(in the rows, 128 means zero)
The rows of T fall into 3 groups, which share some directions, and each row is roughly a mix of its group's hidden directions.
T (109 x 10):
[[100 157 153 118 157 117 143 188 149 156]
 [125 119 174  85  91 139 107  85 151 136]
 [110 148 155 146 152  82 149 166  86 112]
 [ 90 138 135 154 160 109 119  91  71 125]
 [150 125 109 109 184 101  87 112  93 117]
 [ 77 116 132 163 125 143 142 127 186 103]
 [158 134  67 133 121 169 129 122 150  90]
 [143 177  94 129 143 175 102 101 153 141]
 [156 139  88 111  65 129 137 107 112  99]
 [ 99 122 155 160 126 184 100 156 135 160]
 [101 157 113 202 116 123 121 124 101 119]
 [139  80 136 147  75 140 157  90 134 113]
 [149 124 107  64 131 121 101 130 136 178]
 [158 144 144 137 180 101 133 175 149 100]
 [128 123 125  76  88 114 132 103  89 169]
 [119 114 132 116 140 162  60  94 100 130]
 [ 93 160 135 192 118 125 104 143 154 148]
 [182 108 132 120 152  98 153 137 119  75]
 [152 114 139 107 160 122  70 145  97  91]
 [151 168 137  71 170 159 139 134 130 123]
 [155 153  81  86  89 138 117 107 115 103]
 [147 126 105  62 138 140 176 130 108 140]
 [115 150 114  78 119 137 180 124  98  93]
 [133  98 146 111 112 168  94 185 136 107]
 [159  81 141 115 134 154 185 105 109 132]
 [157 102 157 141 140 191 147 160 109 122]
 [154  90 122  82 144 163 118 101 170 130]
 [151 108 132 127  70  82 144 118  94 150]
 [ 89 136 165  75 146 149 113 149 108 156]
 [104 147 136 179  75 130 147 111 107  99]
 [121 156 170 126 167  89 123 168 108 101]
 [ 96 112 142 160 148 156 140  84 150 174]
 [128  99 152 165 123 159  95 182 134 104]
 [134 173  99 104 186 119 130 102 157 126]
 [147 151 118 110  62 114 105 148 140 165]
 [131 160 143 104 162 123  82 183 123 114]
 [ 97 124 115 139 176 138 120 148 144 190]
 [ 92 154 176  85 149 124 160 141 117 107]
 [147 166 122  96 127 153 184 121 167 143]
 [159 131 112  60  98  98 129 132 104 141]
 [139 137 150 120  67 123 165 101 123  86]
 [110  78 137 168 108 115 159  99 104 158]
 [104 111 208 112 116 115 134 105 132 126]
 [156  95 141 127 108 144 132 179 163  86]
 [146  90 127 127 136  97 127  82  84 167]
 [106  93 140 113 158 113 127  75  87 154]
 [137  95 112 110 162  91 110  80  93 144]
 [129 118 142 175  97 100 126 114  85 174]
 [121 124 123 144 148 131 148 144 174  58]
 [162 138 109 124 122  75 143 138 133  69]
 [149 184 102  94 177 128 128 114 146 135]
 [116 135 109 190 150 140 113 111 168 163]
 [ 84 115 150 160  85 158 147 137 162 144]
 [170  98 110 101 138  98 116 151  93  86]
 [ 78 112 146 146 115 102 159 162 138 171]
 [108 117 138 196 127 103 100 124  89 136]
 [162  91 159 157 136 171 123 161  97 138]
 [101 144 182 182 150 110 103 136 128 116]
 [127 123 144 169 166 146 161  88 167 148]
 [125 111 166 162  85 107 167 101 137  98]
 [148 141 105  72 144  97 114 102  83 132]
 [106 131 132  70 115 137 113  81 118 170]
 [141 118  70 165  88 164 134 113 144 133]
 [144 150 108  77 174 155 105 138 154 108]
 [110 139 110 165 186 121 104 155 124 166]
 [131 165 145 170 126 166 165 130 140 172]
 [110 139 128 137 117 121 144  83 135 201]
 [144 118 153 158  70  81 133 152 113 140]
 [102 146 105  97  84  72 129 114 138 106]
 [163 131 102  71 117 156 121 107 148  90]
 [102 166 108 154 154  93  88 136 136  89]
 [170 138  70 138  85 134  97 132 139 134]
 [143 156  79 104 142 157 169 117 147 163]
 [141  71 126 149 128 135 118  67 108 116]
 [142 172  80 110 105 161  96 110 139 107]
 [164 114 114  96 172 109 112 106  77 123]
 [146  85 128 158 111  78 169 136 126 102]
 [135 142 105  64 133 170 110 103 157 130]
 [132 100 114  90  89 109 186 130 102 127]
 [117 148 155  64 125 158 151 132 158 103]
 [120  87 135 105 131 155  87 163 170 104]
 [121 141 139 150  72 132 156 154 181 133]
 [112 136 151  89 161  85 117 141  93 167]
 [155 144 113  86 100  99 118 165 139  81]
 [134  97 167 166 172 126 124 119 139  81]
 [ 87 125 164 174 101  98 150 148 153 139]
 [ 80 130 159 103 134 140 167 139 134 179]
 [ 94 135 187 145 143 116  85 161 131 122]
 [160 105 135 124 151 157 133 169 161  78]
 [112  86 117 144 131  72  80 113 124 115]
 [ 96 118 187 154 128  95 156 125  96 116]
 [151 129 123  88 149 155 152 150 133  66]
 [117 187 123 152 150 157 116 131 173 154]
 [ 78 148 144 127 169 128 156 163 123 167]
 [151 135 101  82 138 175 109  86 107 129]
 [103  88 133 167 124  86 166 151 139 153]
 [ 96 187 100 106 121 135 148 164 115 154]
 [ 92 164 125 151 135 129 121  95 137 191]
 [142  77  95 139 176  99 129 155 118 146]
 [125 120 147  99  78 161 149 132  83 160]
 [116 158 195 109 123 120 163 149 141 106]
 [161 131 137 155 135  90 135 191 127  97]
 [137 133 148 137  73 151 133 177 167 144]
 [ 87 155 143 137 164 146 166 127 111  81]
 [ 93 135 154 175 156 110  91 108 107 159]
 [182 119 128 119 134  99  63 131 138 124]
 [ 92 155 117 100  68  99 151 108 129 134]
 [140 190 164 111 116 155 138 112 150  96]
 [132 112  78 142 167 146  79 122 124 161]]
One row of each group comes first, with its name. Which group is each row after those in?
[156  81 136 161 115 146 117 133 185 145] : <129>
[116 149 112  73 153 154 146 128 136  75] : <89>
[148 117 103  71 101 110 135 155  86 107] : <11>

[108 174 117 128  64 144  91 127 129 124] : <11>
[110  75 138 171 134 124 176 109 106 131] : <129>
[175  72  91 130 148 114 151 150 126 135] : <129>
[113 107 179 139 127  85 112 170 114  99] : <11>
[109 136 104 112 114  74 130 119 130  65] : <89>
[177 130 112 136 192 116 150 143 149 112] : <11>
[116  57 148 122 107 139 129 117  84 130] : <89>
[182 151 128  80  97 132 153 143 118 154] : <89>
[ 94 140 138 149 173 117  84 113 114 173] : <129>
